(in the rows, 128 means zero)
One turn moves each row of this set onto another row. After a few examples, where does it send each row asked below?
q_434: [139 140 132 149 125 141 125 129 136 107 107 121 172 137 192 134 159 134
 108 108 113 130]
q_511: [104 157 152 124 167 117 140 112 108 129 128 130 110 113 107 131 104  93
 143 115 126 113]
q_26: [133 166 134 117 184 142 133 124 112 133 134 115 125 119 109 116 103 114
 147 109 133 116]
q_331: [142 125  85 132 161 115 104 123 108 123 137 102  99 117 172 139 158 132
 143 155 121 130]
q_144: [130 127 131 107 134 132 112 111 109 121 183 121 143 107 187 142 116 145
 128 151 121 103]
q_129: [136 120 112 148 120 139 141 130 136 143 151 151 122 142  90 134  92 135
 120 119 144 155]
q_104: [145 116 107 142 135 141 134 126 131 139 151 139 131 135  90 133  88 136
 123 113 142 149]
q_398: [ 97 170 159 136 138 122 145 120 120 135 124 155  95 135 112 127 118  97
 135 127 132 131]
q_829: [124 118 121 148 116 123 142 121 132 141 150 155 117 136  91 141  93 123
 119 121 139 153]
q_953: [136 108 111 139 140 125 133 117 127 137 152 134 131 122  88 142  86 126
 124 113 139 141]
q_494: [126 120 138 107 127 147 129 121  99 132  93 120 160 120 116 132 202 143
 127 156 136 113]
q_45: [127 127 139 111 121 149 131 126 103 139  95 126 157 129 117 131 203 147
 124 157 137 118]
q_513: [134 141 131 118  73 141 127 127 121 136  71 110 150 122 152 143 108 158
 137 145 140 110]
q_103: [ 90 142 149 126 139 107 128 125 113 120 122 141 108 125  73 107 119 126
 131 154 142 126]
q_979: [133 143 134 119 109 149 121 132 120 136 181 145 130 136 193 129 125 159
 121 161 127 123]
q_541: [131 142 138 155 114 135 126 126 138 108 106 131 165 138 193 136 164 130
 104 113 112 134]
q_113: [124 137 143 152 117 125 128 118 133 102 104 131 162 131 191 144 161 119
 105 116 111 129]
q_475: [129 124 137 109 127 150 129 124 102 136  93 122 160 124 117 131 203 148
 127 157 137 117]
q_318: [134 138 131 116  81 137 122 121 119 130  70 103 152 117 151 145 103 152
 139 142 136 104]
q_219: [141 136 122 111 131 150 113 125 112 128 184 126 142 126 191 130 118 161
 127 151 125 111]
q_835: [ 99 156 143 133 127 125 132 140 121 129 123 153 110 144  77  96 126 142
 123 160 149 137]
q_594: [118 184 147 141 133 155 144 142 123 149 127 157 100 154 116 108 120 119
 132 124 140 141]
q_62: [108 139 136 115 164 111 122 126 107 114 127 120 127 114  70 104 112 132
 138 146 145 117]
q_697: [138 134 134 146 135 133 124 121 132 103 107 116 174 126 191 138 157 128
 113 108 110 124]
q_472: [150 134  81 136 154 130 109 137 111 127 141 111  98 132 177 128 164 144
 140 159 128 141]
q_932: [127 138 133 117  72 134 125 121 120 134  72 107 150 118 153 147 106 152
 138 145 137 102]
q_828: [123 125 141 112 116 145 132 121 102 137  91 130 152 126 117 132 206 144
 125 162 137 116]
q_527: [112 129 144 114 117 115 118 105 111 120 178 137 128 112 186 147 122 136
 127 159 116 106]
q_50: [137 143  90 145 133 126 115 139 118 132 138 127  87 142 177 129 170 141
 134 166 128 148]
q_88: [111 138 144 123  98 131 122 115 118 127 178 151 121 128 192 140 127 142
 119 165 123 119]
q_122: [120 122 143 108 124 140 128 118 103 134  92 125 156 121 115 136 202 141
 126 158 134 112]
q_869: [129 138 134 119  69 134 125 125 119 135  71 111 148 122 154 143 108 154
 136 146 139 108]
q_76: [128 133 141 147 129 124 125 115 133 101 105 121 168 123 189 145 158 120
 109 113 110 122]
q_325: [120 136  99 143 130 108 114 127 115 129 133 135  78 132 175 139 170 127
 134 168 124 141]
q_432: [143 182 132 128 164 165 137 144 119 145 133 132 121 146 112 102 111 131
 140 112 139 134]
q_421: [125 147 123 118 167 133 121 139 110 126 133 117 133 125  76  92 110 150
 137 142 149 124]
q_873: [127 108 119 143 128 118 137 112 129 134 147 144 123 125  85 145  90 119
 122 118 136 143]
q_931: [124 124  98 137 145  98 110 117 109 121 133 118  87 117 172 145 164 120
 141 161 119 131]
q_128: [123 158 130 128 142 144 127 149 119 129 130 140 125 142  77  86 119 156
 129 150 152 139]
q_236: [137 137 128 115  78 139 124 128 122 132  73 105 154 122 153 142 105 157
 138 142 139 106]

q_129 moves to q_829
q_434 moves to q_541
Now these:
q_26 moves to q_432
q_144 moves to q_219
q_50 moves to q_325
q_475 moves to q_45
q_103 moves to q_62

One turn moves each row of this set onto another row. After a few examples, where does it send each row asked below?
q_486: [123 149 130  86 150 108 110 117  98 161 119  88  78 146 123 139 142 110
 114 129  89 147 116 108 152 137 128 152 133 121 114 129 188 139 139 162
 114 113 128 158 126 136 148 142 139 148 143 116 121 116 122]
q_531: [ 85 134 109 114  84 144  91 144 141 106 135 115 145  90 133 144 131 127
 151 134  88 108 100 125 137 143 153 127 119 104 138 112 119 136 128 144
 143 100 145 164 101 122 121 120 127 141 153  96 154 108 148]
q_798: [113 144 124 154 121 156 163 115 121 104 122 108 159 131 143 120 152  99
 146 124 122 156 119 146 149 149 156 147 116 150 119 156 112 106 137  97
 116 118  99 115 137 117 114 174  96 124 151 106 108  99 136]
q_334: [126 132 149 116 140 150  79  97 145  81 155 158 127 117 114 132 129 107
 137 144 107  91 145 112 112 114 110 125 136 121 143 107 110 106 146 116
 133 122 156 132 131 141  96  96 161 130 125 110 131  97 130]
q_640: [122 127  94 147  99 171 113 100 127 152 131 142 107 110 132 169 132 126
 151 117 113 153 150 132 108 115 102 120 147 137 136 129 138 140 116 152
 139 126 159 103 169 162 141 137 114 117  93 127  90  99 147]
q_699: [129 162 105 137 101 128 131 126 111 120  96 139 160 153  84 149 157 100
 110 113 131 106 161 162 111 147 114 155 168 118  94  92 161 121 159 117
 145 137 140 141 163 131 149 128 111 139 123 131 101 139 142]
q_707: [106 168 175 112 113 120 143  99 114 114 100 107 121 120 138 146 143 118
 150 170 107 118 145 116 106 113 158 145 126 141 136 136 167 146 145 127
 153 104 129 136 122 152 133 108 146 139 128 147 149 189  84]
q_167: [135 135 119 119 107  94 146 125 157 137 120 136 128 129 135  94 102  72
 133 131 108 133 149 140 124 105 100 141 168 121 116 101 129 112 114 123
 129 127 124 167 107 130 127 134 139 156 121 114 180 177 143]
q_153: [107 161 161 127 139 117 156  86 117 111 107 115 117 122 136 142 122 125
 176 158 108 111 138 115 108 107 149 140 126 165 135 153 145 130 164 126
 141 106 144 145 122 132 148 112 157 142 141 160 140 170  88]
q_904: [102 108 153 109 106 137  62 120 144 113 117 136 133 145 127 124 151  79
 108 159  98  85 128 121  91 118 108  94 109 120 137 117 145 122 143 126
 127 106 152 140 125 140 104 105 146 123 124 121 116 116 131]
q_811: [119 110 172 115  95 152 124 125 163 151 106 151 113  87 127 121 125 165
 127 121 119 169 151 124 111 122 127 114 111 143 148 151 160 165 130 145
 121 146 141 133 100 134 158 145 122 165 106 155 129 122 124]
q_164: [106 173 158 133 149 123 143 108 126 116 118 125 110 116 126 150 141 128
 162 137 112 116 140 148  97  96 157 143 134 162 142 158 143 123 156 127
 134  95 125 162 122 120 147  95 162 129 146 159 118 175 115]
q_43: [143 143 105 166 129 168 148 134 131 112  97 111 180 150 149  99 144 129
 154 131 114 143 144 132 146 165 143 136 111 163 137 133 138 111 117 100
  97 107 130 138 149 107 114 131 109 161 133 114 101 117 127]
q_732: [121  89 152 117 117 170 118 154 161 140 107 161  91  98 118 117 154 151
 130 141 135 142 123 117 126 109 107 100 159 128 177 124 149 138 134 141
 139 109 129 143 127 143 164 146 119 165 148 142 137 157 102]
q_557: [118 137  80 141 101 183 110 110 157 154 123 131 127 101 143 185 142 123
 131 123 116 151 151 126 107 111 101 124 143 113 142 126 135 140 119 157
 140 116 167 135 159 159 149 136 109 126  96 122 111 109 140]
q_225: [144 156  93 149  97 131 143 109 115 119  93 128 171 150 106 130 113 101
 121 115 136 109 164 142 125 145 112 138 161 123 101 101 156 153 149 109
 150 121 167 138 151 115 139 103 124 171 116 138  96 125 126]
q_948: [141 158 136 101 148 102 101 112 112 151 147 105  76 135 131 144 149 114
 132 108 129 152 111 106 139 136 147 150 163 110 102 123 167 123 125 162
 126 111 111 153 119 131 142 131 129 154 147 123 130 112 113]
q_572: [131 163  94 148 104 136 129 121 124 110 105 146 165 154  92 142 134 110
 129 109 139 106 152 155 109 148 114 150 167 127  92  98 149 132 153 120
 143 119 159 153 148 115 152 120 106 171 133 144  99 130 137]
q_872: [140 156 105 143  98 125 148 113 102 128  88 123 163 149  98 137 137  89
 100 117 128 108 172 147 129 144 109 143 160 114 105  99 168 142 155 107
 151 137 151 125 170 130 138 112 131 140 108 127 102 135 129]
q_192: [116 119  94 158  96 170 107 100 158 155 136 139 129 112 146 186 143 119
 128 115 126 143 131 127 100 131  94 126 122 105 133 130 157 141 141 157
 136 131 164 129 162 156 146 146  94 126 102 129 132 129 126]
q_156: [154 134 118 169 123 150 158 126 113 124  92  95 177 145 146  95 160 111
 149 137 117 144 149 117 147 167 146 129 110 147 140 124 159 109 126 101
  98 120 119 124 165 123 111 136 120 145 118 106 114 119 116]
q_842: [130 126 127 123 111  90 133 130 131 143 113 146 109 149 119  77 102  88
 153 130  82 126 144 160 121 105  94 132 161 141 113 106 149 120 117 125
 124 131 123 146 110 127 134 138 137 142 132 114 154 172 158]
q_603: [106 117 177 105 107 159 132 121 169 137 117 166 116  93 119 137 135 166
 128 122 123 166 150 133 116 121 122 132 119 152 130 151 134 139 137 144
 122 163 131 122 104 143 164 162 110 150 110 155 135 122 121]
q_853: [108  79 172 114 119 165 134 140 149 141 114 162  85 107 109 125 153 134
 117 149 127 141 125 119 126 122  91 115 148 138 168 130 148 125 155 138
 130 126 118 128 147 156 155 158 115 150 142 145 140 167 105]
q_676: [ 78 106 138 125  97 110 131 108 101 128 146 119 119 103 129 124 127  76
 136 122 101 113 105 138 145 141 137 109 121 133 124 147 109 111 152 121
 136 129 118 106 145 137 106 113 159  89 127 110 133  96 140]
q_880: [122 117 181 112 120 148 144 117 162 150 120 158 112  83 116 135 147 150
 121 109 130 167 157 136 116 106 128 123 126 136 140 149 137 127 144 142
 123 177 121 118 119 148 161 155 136 122 101 146 143 117 116]
q_46: [142 153 115 157 116 147 160 123 120 116 120  84 157 102 143 117 166  96
 139 113 129 159 132 135 144 140 174 135 129 125 139 141 127 111 127 101
 117 115  89 132 139 116 108 156 121 117 141  94 114  93 144]
q_409: [125  85 168 121 133 163 151 123 140 140 128 169  80  92 117 115 135 134
 119 135 133 148 138 121 143 112  91 114 154 138 179 139 140 135 151 122
 139 130 116 107 156 157 139 131 141 146 131 138 133 156 105]
q_73: [139 144 112 156  97 150 144 128 121 118 103  75 165 106 147 110 160 110
 141 126 109 151 123 124 143 151 173 130 105 115 148 134 162 142 128 107
 111 103 109 144 127 111 113 160 108 138 146  88 120 105 143]
q_387: [144 144 127 160 117 155 145 138 125 121  99 105 180 148 146 114 187 105
 136 130 129 143 144 132 138 165 154 137 120 133 129 118 145  89 121 105
 105 127  98 124 164 130 113 144 106 129 125 103 122 133 116]
q_837: [123 128 145 118 136 144  59 118 148 100 132 147 134 132 119 128 157 103
 132 139 101  83 133 126 100  98 118  99 131 104 147 101 134 114 144 126
 137 117 156 141 122 128 119  99 159 112 130 106 131  99 129]
q_444: [ 62 111 136 117  94 127 105 126 126 117 135 128 143 123 126 143 146  96
 142 136  87  97  83 141 138 150 135 127 106 115 115 128 121 110 163 140
 139 131 132 127 122 136 124 145 118 103 154 102 161 119 130]
q_181: [137 126 123 136 110  85 133 121 146 137 127 143 121 135 127  83 104  87
 158 123 101 124 140 142 118 113  97 136 159 123 115  98 152 114 128 125
 122 133 127 160 110 123 130 139 136 151 133 114 179 178 144]
q_182: [114 139 119 153 103 159 149 123 118 107 104  97 168 133 146 112 139 115
 150 135  97 150 112 137 149 160 154 142  94 139 125 146 147 137 139 106
 114 108 116 130 122 117 114 178  86 147 155  96 116 110 136]
q_684: [138  96 149 125 131 169 136 137 151 140 120 164  85  85 123 108 133 151
 132 128 142 148 138 120 141 101 112 100 169 125 186 128 142 149 128 128
 147 114 126 124 136 140 146 121 143 158 134 139 132 147 104]
q_208: [119 112 108 164  97 158 107  84 131 152 144 149 107 124 135 167 135 125
 152 110 117 145 131 132 101 137  93 122 128 127 127 136 161 141 142 150
 134 134 155  98 175 162 139 142 100 120 101 131 109 115 138]
q_790: [138 118 137 130 143 134 147 149 107  95 117 153 121 128 109 123 118 110
  94 156 176 134 111 120 146 130 176 153 141 112 135 113 171 167 133  96
 137 127 112 136 154 117 131 136 110 127 119 151 136 149 154]
q_705: [110 148 127  82 160 125 127 110 114 155 131 106  88 152 144 146 105 106
  92 125  96 154 118 124 168 134 114 159 122 132 104 154 159 148 140 146
 120 105 133 147 121 132 129 127 134 158 141 122 120 127 113]
q_66: [124 114 125 127 159 141 154 156 117 103 109 151 121 127 101 132 120 107
  85 155 168 127 106 129 141 121 169 156 137 124 138 122 156 152 146 100
 123 126 117 160 153 107 147 143 116 120 127 155 125 147 162]
q_895: [103 116 158 107 110 145  81 100 143  92 141 148 126 129 122 128 124  83
 114 163 104  97 138 105 103 131  98 122 115 137 129 120 120 119 147 113
 126 111 155 130 133 151  85 101 147 146 116 125 119 117 132]
q_854: [124 160 129  99 162 122 120 103 129 145 160 118  86 140 152 151 113 105
 111 103 134 160 115 123 156 136 134 159 151 118  92 148 142 131 129 145
 132 105 117 147 112 127 124 115 131 164 143 132 129 119  99]
q_651: [130 111 175 120 107 140 135 119 156 161 108 143 112  78 126 120 141 152
 118 110 128 168 159 125 113 108 134 105 120 129 157 148 164 153 136 141
 121 163 130 127 116 139 158 138 145 136  95 147 135 114 119]
q_215: [127 112 116 123 161 142 154 151 107  97  98 142 124 135  98 122 116 114
 113 167 164 125 106 111 143 116 172 149 145 139 136 115 152 153 143 105
 128 126 133 157 145 107 166 159 115 133 129 160 126 125 150]
q_473: [110 179 172 117 120 124 135 119 124 118 106 116 109 114 132 157 160 123
 137 150 110 122 149 147  93 103 167 144 132 140 142 143 162 134 134 130
 143  93 108 149 121 135 133  93 151 127 136 146 129 198 115]
q_757: [133 153 112 158 131 172 139 148 140 108 104 121 185 154 144 118 174 122
 145 122 128 145 140 149 140 162 151 146 123 146 127 127 127  92 113 103
 103 113 104 140 148 112 116 141  96 146 140 110 107 132 123]
q_745: [122 133 119 106 109 101 146 135 144 140 107 139 118 141 130  87 100  78
 134 138  91 134 153 158 126  96  97 135 168 141 113 109 125 117 104 122
 133 124 121 152 109 134 129 136 139 144 122 113 153 171 157]
q_293: [140 116 128 125 143 136 148 142  99  92 103 144 119 135 106 114 113 119
 120 165 171 128 109 101 148 126 180 147 146 124 131 103 167 169 130 104
 143 126 128 134 145 116 148 149 110 137 122 153 134 134 142]
q_354: [103 128 114 123  91 130 117 124 118 120 143 109 122  70 133 121 116 103
 145 124 101 123 122 122 144 133 156 111 137 124 145 131 107 140 114 125
 141  96 134 139 123 123  99  88 168 130 123 104 123  85 156]

q_66 moves to q_215
q_676 moves to q_444
Now these:
q_473 moves to q_164
q_745 moves to q_842
q_557 moves to q_640
q_651 moves to q_880
q_156 moves to q_387
q_705 moves to q_486
q_225 moves to q_872
q_853 moves to q_732
q_46 moves to q_798
q_895 moves to q_904

